[-0.15  0.08 -0.21  0.11 -0.02  0.08 -0.06  0.01  0.18 -0.16  0.05  0.07
 -0.05 -0.03 -0.12]
Find the entry just right of -0.16.
Answer: 0.05
The entry just left of the centre entry: -0.06
Find the entry just left of -0.12.
Answer: -0.03
The entry just right of 0.11 -> -0.02

B = [29, 8, -16, -5, 0, 1, -47, 7, 30, -10, -9, 10, -18]
Give the entry at the centre.
-47
Give the entry just left of the largest entry.
7
Give the entry just right of 29.
8

[-11, -2, 24, -17, -45, -16, 13, 23, 5, 23, 0, -4, -26, 20, 1, 2]
What is the entry just right of -17?
Answer: -45
The entry just right of -16 -> 13
The entry just right of the largest entry is -17
